Every row has a hidden score. How much higher is the second row's score than the first row's in each pair? 10 means about the same, 20 much higher and 0 much lower. The score is a weighted sum of the row's numbers plus the product of two more (or one squared), each taken from its middle value.
[-1.09 -1.22 -0.17 -0.98  0.97 -0.99 -1.39  0.28 -0.93 -1.18  1.33]
[-0.94 -1.28 -1.   -1.06 -0.54 -1.09 -1.09 -1.31 -1.01 -0.54 -1.07] 11
[-0.51 -0.51  0.17  1.44 -1.26  1.26 -1.38  1.46  0.41 -1.04 -1.54]
[ 0.67 -1.35  0.38 -1.17 -1.57 -1.34  1.27 -1.52  0.33 -0.63 -1.83] 4
[ 1.14  0.18  0.9   0.53 -0.33 -0.13  0.99 -1.91  1.44  1.41 -0.79]
[-1.6   1.16  0.81  0.16  0.64 -0.03 -1.19 -1.49 -1.51  0.73 -0.02] 9
[ 1.25 -0.18  0.92 -0.41 -2.15 -0.53  0.93 -0.91  1.42 -1.32 -2.48]
[ 0.88 -1.43 -1.22 -0.95  0.45  0.37  0.84  1.25  1.45 -1.25  0.74] 17
[ 0.9   0.23  0.34  1.01  1.34  1.3  -1.33  0.44 -0.24 -0.31  1.64]
[ 1.04 -1.17 -1.13  0.8  -0.13 -0.71 -1.    1.04 -1.34 -1.22 -0.12] 13
[ 0.93  0.52  0.44  0.98  1.12  1.06  1.22 -0.06  0.87  1.39  0.93]
[ 0.35  0.29  0.33 -1.25 -1.28  0.31  1.26 -1.68 -1.5   1.24  0.06] 7
[ 0.84  1.16 -1.34 -1.04 -1.26 -0.82 -0.68 -0.39 -1.16 -0.87 -1.08]
[ 0.38 -1.45  0.71 -1.24 -1.71 -1.36  1.08 -1.3   0.24 -0.71 -1.91] 11
[ 0.88  0.11  0.69  1.02  0.49 -1.07 -1.14  0.9   0.93 -0.32  0.97]
[ 0.28  0.42  0.73  1.33 -0.95 -1.1   1.1  -1.12  0.93  1.48  0.54] 10
[-0.98  1.19 -0.83 -1.05 -0.72 -1.38 -1.2   0.14 -0.02 -1.26 -0.69]
[-1.58 -1.4  -1.53 -0.17  1.6  -1.27  0.14  0.45  0.41 -1.09  0.8 ] 14
[ 0.28 -1.44  1.32  1.39  0.55 -1.29  0.45  1.13  0.39 -1.08  0.61]
[-1.57 -0.19  0.01  0.49  0.01 -0.25 -1.43 -1.38 -1.51  0.71  0.02] 6
[-1.3  -1.36 -1.53 -0.89  0.12 -1.05 -0.27 -0.47  0.93 -0.77  0.32]
[ 0.26  0.41  0.24 -1.33 -1.26  0.46  1.29 -1.62 -1.47  0.28  0.16] 6
[ 1.19  0.7  -1.47 -0.66  1.67 -1.32  0.3   0.99 -0.19  0.6   2.07]
[ 1.    0.63  1.43  0.82 -0.19  0.82 -0.14 -1.68  1.22  0.71 -0.46] 6
[-0.39 -0.83  1.38  1.35 -0.68  1.13  0.   -0.56 -0.71  0.99 -1.66]
[-1.16 -0.67 -1.04 -0.97  0.66 -0.59 -1.08 -0.29 -1.37 -0.78  0.89] 1
[ 0.78 -1.43 -1.36 -1.03 -0.18 -1.2   0.53  1.51  0.6  -0.18 -0.11]
[-0.2  -1.26 -0.99 -1.4  -0.42 -1.21 -1.08 -1.24 -0.67 -1.   -1.  ] 7
[-0.82 -1.39 -1.5  -1.17  1.31 -0.16 -0.19  0.7  -1.51 -1.17  1.63]
[-0.46  0.37 -0.35  1.34  0.85 -1.29  1.27  0.78 -0.4   0.42  0.61] 9
[-1.33 -1.06 -1.4  -0.72 -0.6  -1.08 -0.73  1.73 -1.03 -0.95 -0.46]
[-1.54 -1.29 -1.06  0.01  1.36 -1.32 -1.01  0.34  0.3  -1.29  0.59] 11
[-0.89 -1.35 -0.62 -1.22 -0.85 -1.08 -1.34 -1.78 -0.87 -0.36 -1.3 ]
[-0.86  1.11  0.2   1.24  1.51 -0.29 -1.38  0.15 -1.51  0.55  1.41] 11
[ 1.34 -0.97 -0.09  0.13  0.09 -1.14  1.32  1.27  0.74 -1.35  0.27]
[-0.51 -1.43 -1.53 -1.33 -0.57 -1.33 -0.23  1.8  -0.23 -1.06 -0.41] 13
[-1.52 -1.46  1.38  0.33 -1.05 -0.55 -0.26  2.   -1.37 -1.38 -0.98]
[ 0.19  1.13  0.57  1.35  0.65  1.28 -1.29  0.77  0.01  1.09  0.55] 9
[-0.46 -0.29 -0.88  1.4   0.96 -1.11  1.12  0.87  0.87 -1.14  1.1 ]
[ 0.43  1.18  1.04  1.35 -0.7  -1.29  0.79 -1.33  0.5   0.74  0.3 ] 7
[-1.05 -1.15 -1.55 -1.03 -0.81 -1.34 -0.13  1.87  0.24 -1.35 -0.73]
[-1.52  0.96  0.73  0.25  0.66  0.41 -1.25 -1.25 -1.44  1.39 -0.08] 8
[ 1.3   1.09  1.42  0.33 -0.1   0.51 -0.1  -1.7   1.34  0.43 -0.45]
[-0.66  1.18  1.38 -1.26  0.16  1.38  0.3   1.46  0.04  0.43  0.22] 18
[ 1.18 -1.28  0.57  0.6  -1.39 -0.03  1.15 -0.32  1.46 -1.06  0.29]
[-0.07 -1.13 -1.35 -1.35 -0.52 -1.15  0.53  1.83  0.77 -1.19 -0.31] 15
[ 1.25  1.13 -1.53 -0.45 -0.27  1.3  -0.11  0.95 -0.04  0.87 -0.1 ]
[-0.04 -1.34 -0.91 -1.33  0.71 -1.07 -1.2  -0.14 -0.99 -1.24 -0.08] 6
[ 0.93 -0.44  1.42  1.04  0.18  1.17  0.02 -0.72  0.65  0.97 -0.72]
[ 1.34 -0.22 -0.51  0.12 -0.04 -0.66 -1.36  1.19 -1.3  -1.12  0.2 ] 4
[-1.5   0.95  0.96  0.48  1.33  1.12 -1.01  0.54 -0.7  -0.29  1.6 ]
[-1.   -1.42 -1.45 -1.08  0.27 -1.27 -0.59 -0.5   0.59 -1.36  0.35] 11
[ 1.26  1.05  1.    0.16 -2.15  0.32  0.84 -0.64  1.47  0.09 -2.48]
[-1.54 -0.46  1.41  0.51 -0.6   0.72 -0.16 -0.53 -1.26  1.41 -1.52] 17
[ 0.15  0.91  1.33  1.36  0.63 -1.35  0.31  1.1   0.07  1.39  0.92]
[ 0.67 -1.2  -0.76 -1.12  0.56  0.01  1.19 -0.37 -1.5  -0.29  0.62] 11
[ 1.25 -1.44 -1.05  0.11 -1.16  0.48 -1.09  0.6   1.37 -1.37 -0.26]
[ 1.31 -1.11 -1.36 -0.16  0.1  -0.63  0.69  1.39  1.34 -1.33  0.04] 11
[-0.41  0.79 -0.03 -1.38 -0.49 -1.23 -1.44  0.46 -0.57 -1.16 -0.46]
[0.84 1.04 1.17 1.03 1.84 0.13 0.69 0.7  1.57 0.97 1.89] 12
[-0.67 -1.25 -0.96 -1.27 -0.43 -1.3  -1.17 -1.27 -0.56 -0.32 -1.05]
[ 1.21  0.41  1.03  0.52  0.83  1.   -0.88 -0.8  -0.98  0.45 -0.13] 12
[-1.2  -0.54  1.31  0.93 -0.42  1.23 -0.52 -0.57 -0.57  1.39 -1.39]
[-0.85 -1.32 -1.41 -1.19  0.91 -1.37 -0.53  0.1  -0.1  -0.75  0.23] 7
[ 0.16  1.11  0.1   1.43  0.13 -0.01  1.28  0.66  1.49  0.83  0.63]
[ 1.27  1.21 -0.87  0.31 -0.17  0.87  1.15  0.06  1.13  0.03  0.41] 10
[-1.26  0.08  0.02 -0.83 -1.42 -0.38  1.28 -1.7  -1.44 -0.58 -1.71]
[-1.55  0.26 -0.27  0.47 -0.27  0.42 -1.38 -0.51 -1.45 -0.51 -0.44] 12
[-0.85  1.15  1.23  1.21  1.44  1.16 -0.61  0.49 -0.73  0.94  1.15]
[ 1.07  1.14  0.98  0.74 -2.01  1.06  0.91 -0.43  0.78  0.9  -2.36] 8
[ 1.25  1.04 -0.4  -0.39 -0.55  1.13  1.28  1.04  0.77  1.35 -0.52]
[-1.15  1.27  0.14 -0.96  0.71  0.77  1.31 -0.69 -1.24  1.28  0.42] 10
[-0.43  1.16  1.14  1.4   1.76  0.12  0.71  0.31  1.52  0.92  1.63]
[ 1.24  1.1  -0.41  0.59 -0.4   1.28  1.29 -0.2   0.27  0.05  0.39] 8
[-0.28 -1.06 -1.36 -1.34 -1.3  -0.78  0.68 -2.05 -1.19 -0.64 -1.56]
[ 0.9  -0.24 -1.03  1.02 -0.81  1.28  1.05  0.7   0.2  -0.82 -0.67] 12
[ 1.33 -1.11  1.02 -0.22 -2.13 -1.15  0.92 -1.01  0.77 -1.16 -2.27]
[-1.25  1.13  1.37  0.89  1.11  1.23  0.37 -1.88  0.41  1.27  0.51] 11
[ 1.06 -1.32  0.76  0.83 -0.96  1.12  1.09 -0.63 -0.7  -0.36 -1.64]
[-1.22 -1.29 -0.92 -0.85 -0.83 -1.09 -1.14 -1.68 -0.85 -0.59 -1.28] 3
[-1.61  1.11  0.93  0.12 -0.96  0.95 -1.04  1.09 -1.08  1.13 -1.55]
[-0.48  1.17  0.52 -1.32  0.41  1.3   1.2  -1.04  0.14  1.31  0.07] 16
[-0.54  1.22  1.09  1.39  0.86  1.24 -0.89  0.65  0.57  0.78  0.61]
[-0.75 -1.32 -0.52 -1.28  1.16 -0.94 -1.38  0.5  -1.06 -1.12  1.52] 10
[ 0.2   0.27 -0.4  -1.34 -1.54 -0.13 -1.39 -0.84  1.48 -0.18 -1.21]
[ 1.35  1.09  0.31  0.08  0.04  0.88  1.22 -1.47  1.18  0.71 -0.29] 10
[ 0.76 -1.42  0.11 -1.12 -1.66 -1.38  1.34 -1.44  0.1  -0.73 -1.87]
[-0.67  0.2   0.65  1.31 -1.22  1.27 -1.25  1.39 -0.26 -0.4  -1.6 ] 14
[-0.9  -0.96 -1.32 -1.13  0.05 -1.29 -0.8  -0.53  0.04 -0.62  0.33]
[ 0.99  1.21  0.28 -0.73  1.45  1.25 -1.42  0.31 -0.32 -0.35  1.61] 9
[ 0.79  1.28  0.09 -0.99  1.5   0.98 -1.42  0.2  -1.08 -0.87  1.58]
[ 1.12  0.6  -0.71 -0.58 -0.64  1.12  1.18 -0.56  0.85  0.52  0.24] 13
[ 1.26  1.06 -1.55 -0.2  -0.31  1.24 -0.24  0.95  0.52  1.23 -0.21]
[-0.31 -0.46  0.91  1.45 -1.4  -0.39  0.97 -0.56  1.44 -1.02  0.48] 5
[ 0.38 -1.09 -1.24 -1.25  1.31  0.08 -0.86  0.67 -1.54 -0.79  1.73]
[ 0.27 -1.33  1.4   1.35  0.56 -1.32 -0.26  1.19  0.39 -0.93  0.6 ] 14
[ 1.31  0.94  0.88  0.16  0.52  0.99 -1.04  0.93 -0.96  0.99  0.48]
[ 0.35 -0.9  -1.16 -1.26  0.05 -1.35 -1.02 -0.78  0.07 -1.08 -0.64] 10
[0.19 1.21 0.91 1.37 1.75 1.29 0.98 0.19 0.37 0.6  1.58]
[ 1.32  1.2   0.01 -0.23  0.94  1.01  1.37 -0.37 -0.95  1.42  0.66] 11
[-0.82 -1.44 -0.73 -1.29  1.22 -0.92 -1.28  0.6  -1.17 -1.22  1.52]
[-1.05  0.12 -0.95  1.13  1.01 -1.32  1.05  0.79 -0.36  0.48  0.64] 12
[ 0.32 -0.87  0.72  1.37 -1.37  1.03 -1.22  1.54  1.   -1.22 -1.47]
[-0.7  -1.37 -0.75 -1.24  1.13 -0.88 -1.21  0.39 -1.18 -1.37  1.39] 6
[-1.02  0.54 -1.17 -1.09 -1.3   1.28  0.95 -1.    0.03 -0.95 -1.41]
[-1.24  0.64 -0.3   0.9  -0.38  1.31 -1.38 -0.27 -0.19  1.37 -0.43] 9
[ 1.29 -0.36 -1.19  0.46 -0.01 -1.23 -0.97  1.33 -0.54 -1.05  0.28]
[-0.74 -1.32 -1.55 -1.24  0.82 -1.34 -0.23  0.02 -0.41 -1.02  0.19] 12
[ 0.06  1.23  0.07 -1.34 -0.84  1.21  1.3  -1.02  0.77  0.24  0.17]
[ 1.27  0.15 -1.12  0.24  1.34  0.19  0.99  0.28  1.47  0.95  1.26] 9
[ 0.73 -1.32 -1.06 -1.07 -0.12 -1.35 -1.08 -0.88 -0.04 -1.21 -0.69]
[-1.29  0.1   0.92  0.78 -0.67  0.22 -1.07  0.09 -1.48  1.39 -0.78] 13
[ 1.04  0.79  1.13  0.8  -0.23  0.46  0.65 -1.74  1.44  1.24 -0.55]
[ 1.13  0.76 -1.03  0.65  1.36  0.93  0.92  0.24  1.11  1.04  1.26] 14
[-0.14  0.25  0.98  1.47 -1.3  -1.17  0.91 -0.85 -0.64 -0.07  0.71]
[ 0.92 -0.43  0.63 -0.77  0.48  0.4   1.14  0.99  1.43 -0.28  0.87] 12
[ 1.24 -0.92 -1.36 -0.39  0.09 -0.69 -0.7   1.45  1.25 -0.43  0.34]
[ 0.86 -0.34 -0.97  0.97  1.34 -1.1   0.98  0.57  0.9  -0.14  1.27] 10
[ 0.7  -0.73  0.34  1.18 -1.47 -0.21 -1.3   1.62  1.49 -0.74 -1.39]
[ 0.28  1.2  -0.04 -1.29  1.47  0.83 -1.41  0.1  -1.24 -1.08  1.46] 8
[ 0.25  0.63 -0.92  1.41  0.09  0.54  1.02  0.48  1.33  0.72  0.53]
[-1.04  1.27  1.37  1.08  0.36  1.35 -0.19  0.94  0.26 -0.18  0.79] 7
[ 1.21 -1.18 -0.97 -0.37 -0.27 -0.88  1.04  1.61  1.13  0.21 -0.14]
[-1.1   0.43  1.09  1.08 -1.33 -1.17  0.75 -0.74  0.76 -1.02  0.74] 4
[ 0.67  0.37 -0.18 -1.15 -1.13  1.33  1.4  -0.95 -0.08 -1.21 -1.52]
[-1.5  -1.42  0.69 -0.5  -0.95 -1.29  1.23  2.01 -0.51 -1.29 -0.89] 10
[ 0.94 -0.58  1.4   0.92  0.35  1.3  -0.08 -0.72  0.12  1.09 -0.62]
[-1.11  0.8  -0.67  1.07 -0.03 -0.4  -1.3  -1.14 -1.46  0.76 -0.09] 6
[ 1.19 -1.31 -1.11 -0.55 -0.2  -0.24 -0.97  0.95 -1.48 -0.72 -0.04]
[-1.51  0.8   0.45 -0.43 -1.05 -0.81 -1.24 -0.25 -1.18 -0.47 -0.96] 7
[ 1.3   0.43 -1.44  0.15  1.4   0.4   0.38  0.33  1.44  0.09  1.25]
[ 1.08  1.16  0.84  0.8  -1.93  0.94  1.08 -0.37  1.08  1.21 -2.41] 6
[-1.43  0.98  0.27 -0.53 -0.9  -1.22 -1.4  -0.09 -0.61 -0.71 -0.85]
[-1.25 -1.18 -1.16 -0.85 -0.26 -1.33 -1.02 -0.7  -0.53 -1.32  0.01] 13
[-0.44 -1.4  -1.5  -1.28  0.36 -1.37 -0.45 -0.43 -0.29 -0.89  0.46]
[ 1.31  0.69  1.23  0.5  -0.33 -1.01  0.67 -2.    0.99  1.41 -0.86] 9
[ 0.13 -1.44  0.83  1.33 -1.48 -0.41  1.01 -0.47  1.49 -1.35  0.4 ]
[ 1.21  1.24  1.04  0.52 -0.12  0.9   0.87 -1.7   1.03  0.51 -0.41] 6
[-1.55  0.87  1.15 -0.38  0.82  1.27 -0.82 -1.5   0.48  0.83  0.06]
[-1.04 -0.04 -0.18  1.1   1.01 -1.23  1.33  0.59 -0.53  0.41  0.55] 11
